One turn moves each row of this set onto another row. After a few examples, where does it send each row asked below?
pebip: [ 15   5  -8  16  14  -6 -16   4   3  -2   5 -30  48  -2   8  23 -29  11
  22 -16  -1  15  30   0   2  56 -20   0  17  -7 -29 -19  15]
vato: [-21   3  19   0  10   4   0  -7  26 -27   2 -14  -5  11 -47  30 -28  18
 -24 -25 -21   2   1   9  -8  54   1   6 -46 -24 -24 -29  20]
digon: [ -3  34 -28  -6   9 -16 -21 -24 -14 -31 -11 -17 -30  15  24  35  11 -10
  18   4  20   5  -5  -6  -5  51  -9  -1 -15  -2  16 -33   6]
nuluz: [ 10   2  37  31  15 -29 -32   2  10 -23   1 -12   4  20 -39  18  -4  27
  -2 -29 -18  -6 -12  -1 -17  26  -7   0 -10  14 -30 -12  11]
nulo: [ -9 -12   3  14  -1  -2 -22  -4  39  -4 -25 -24  18 -20  17   8 -11   6
 -32   4  19  21  -9  -7  29  33  -8   4  -7   8 -22   9  24]
vidum: [ -4  12  30   2   8  -8 -18   0  34 -31  15 -16  -8  25 -34  11 -11  22
 -47 -13 -33   3  10  -4   4  45  -1 -17 -15 -15 -12 -16  19]
san: [  4   4   8 -13  21   7   0   7  18 -14 -19 -61  -4 -27  -9  17 -31  13
  -4  12  -2  18   5  -3  10  32   9 -27  -2  12   0   4  16]
ziga: [ 11  11  -4  20  10  -7 -34 -17  -3 -15  -2   1   7  14  13  27 -28  20
  -9  32 -17  27 -51 -19  -2  32  -6  27  -5  -1 -29 -15  10]
Fibe: [  2  25 -24  23  -8 -14 -11   0  13 -36  -1  13   7   1  26  55 -38  18
 -24   6 -22 -27  27 -10  -2  28  -6  21  -7 -10  14 -20  18]
bel: [-22  -1  19  -9  22  16 -12 -46 -14 -48   7   0 -15   6   4  33 -15  -4
   7   9  19   9   8 -11 -12  20  -2  26 -40  -9  18 -14  10]
Zepel: [  7  20 -34  38   2 -15  -9   2  -6 -43 -11 -23 -20  16  22  25 -41  17
   8 -21  20 -19  -4 -16  26  25  29   2  -7 -12  -4   0  14]
Bov: [  8  11  -1  10  23 -34 -39  26 -21   4   0 -20  16  29  22  10 -14  21
  24  -9  -7   1   3  -1 -12  49   7   4 -25 -26 -32   2   5]
Kap: [ -7  11  40 -15   1  -7 -17 -11   9 -28  14   5 -14   5 -37  30 -11  12
 -29 -10 -15  -7 -10  -1 -17  62   5   5  -3 -26 -22 -26  28]
paro: [ -4   1 -37  33   8  -6 -26  -9  -7 -36  -8  29  18  12   6  35 -17  11
   9  33  28 -13  29  -8   8  35 -10   4 -22 -20 -27  -5  19]
vib: [ -4  -2  32  34   7 -16 -18   1  15   0 -14 -17  16  19 -51  32 -21  28
  -6 -31   3 -13  -6  -5   1  40 -20   0 -12   2 -27 -12  13]
kigab: [  0  12  16 -15  28   4 -27  -6 -16 -10   6 -11   4  -1 -11  30 -18  29
   5  62 -16  12   0  -7 -23  30   1 -10 -17  -2 -17   0   4]
tef: [  7  11   3  29  -7  22  -3   5  25 -30 -26  18   5   4  18  35 -22 -14
 -18  20  -3 -17  22 -10  10  44  25  10 -26 -18   5 -19 -18]
Lega: [-15  -4 -22  20  36  13  -7 -18   7 -46   2 -27  13   7  -8  31 -43  -7
 -26  -6  14  24  20  11   5  37  -5 -17 -18   0  26   0  38]
guv: [ -1   7  48  31  16  -7 -18  -6   2 -10 -15   9   1  17 -40  33  -2   7
  -3 -35   1   1  -3  11 -13  35  -4  -9  -6   1 -42  -9  18]
nim: [ 15  22 -16  10   5 -25 -21   8  17 -45 -30  13 -24  -8  27  18 -35 -13
 -14  -4  -5 -22  17  10 -12  52  24  15 -28  -7  -2  -6  16]
rugug: [ 23   8   6  11 -14  11 -17 -20 -10 -52 -17   4  10 -27  37  10 -17   6
  13   0   2 -18  13  -4  10  34   0 -22 -20  12 -16  -6  -9]
peg: [-28  33   6  25  15   8 -17 -35   3  -3  -4  -3  -8   2  29  19 -37  21
 -18 -20  10  16  -3  15  -8  20  16  18 -32   9 -42   6  26]
Rigod: [  2   0  16  -7  15  -9 -36  -5 -25 -31   1 -17  -5  15  13  13 -25   7
 -28  18   6  -3 -20 -12   1  49   4 -21 -21 -10  40  17  12]
lado: [-35  24  -1  -4  37  -2   1  -9   0  -5   0 -26 -27   4 -12  44 -27  24
   6  10  18  14  23   4 -11   7  23   8 -18 -12 -21   8  36]
mun: [-14  35 -31  20  12  22 -12 -28   1 -24   0 -28   5   9  17  24 -10  -5
   9  -1  28   3  18  14  -7  62   5 -16 -31  13  11 -33  -9]
git: [-21  18 -33  12   1 -11 -30   0   0 -22   8 -25  13  13  30  34  22  14
 -11  12  18  -6  11   0   0  45  -6 -26 -19  -1  27 -15   7]
vafur: [  2  16  25   8  17  -1  -4  -8   0  -1  -7 -19   1  19  23  16  -1   2
  35 -33   9  16  35 -15  11  24   5  16  -6 -20 -35 -16  -4]

pebip turns into vafur
guv turns into nuluz
And these:
vidum turns into vato
Zepel turns into paro
bel turns into Rigod
nulo turns into peg
mun turns into digon
kigab turns into san
tef turns into nim

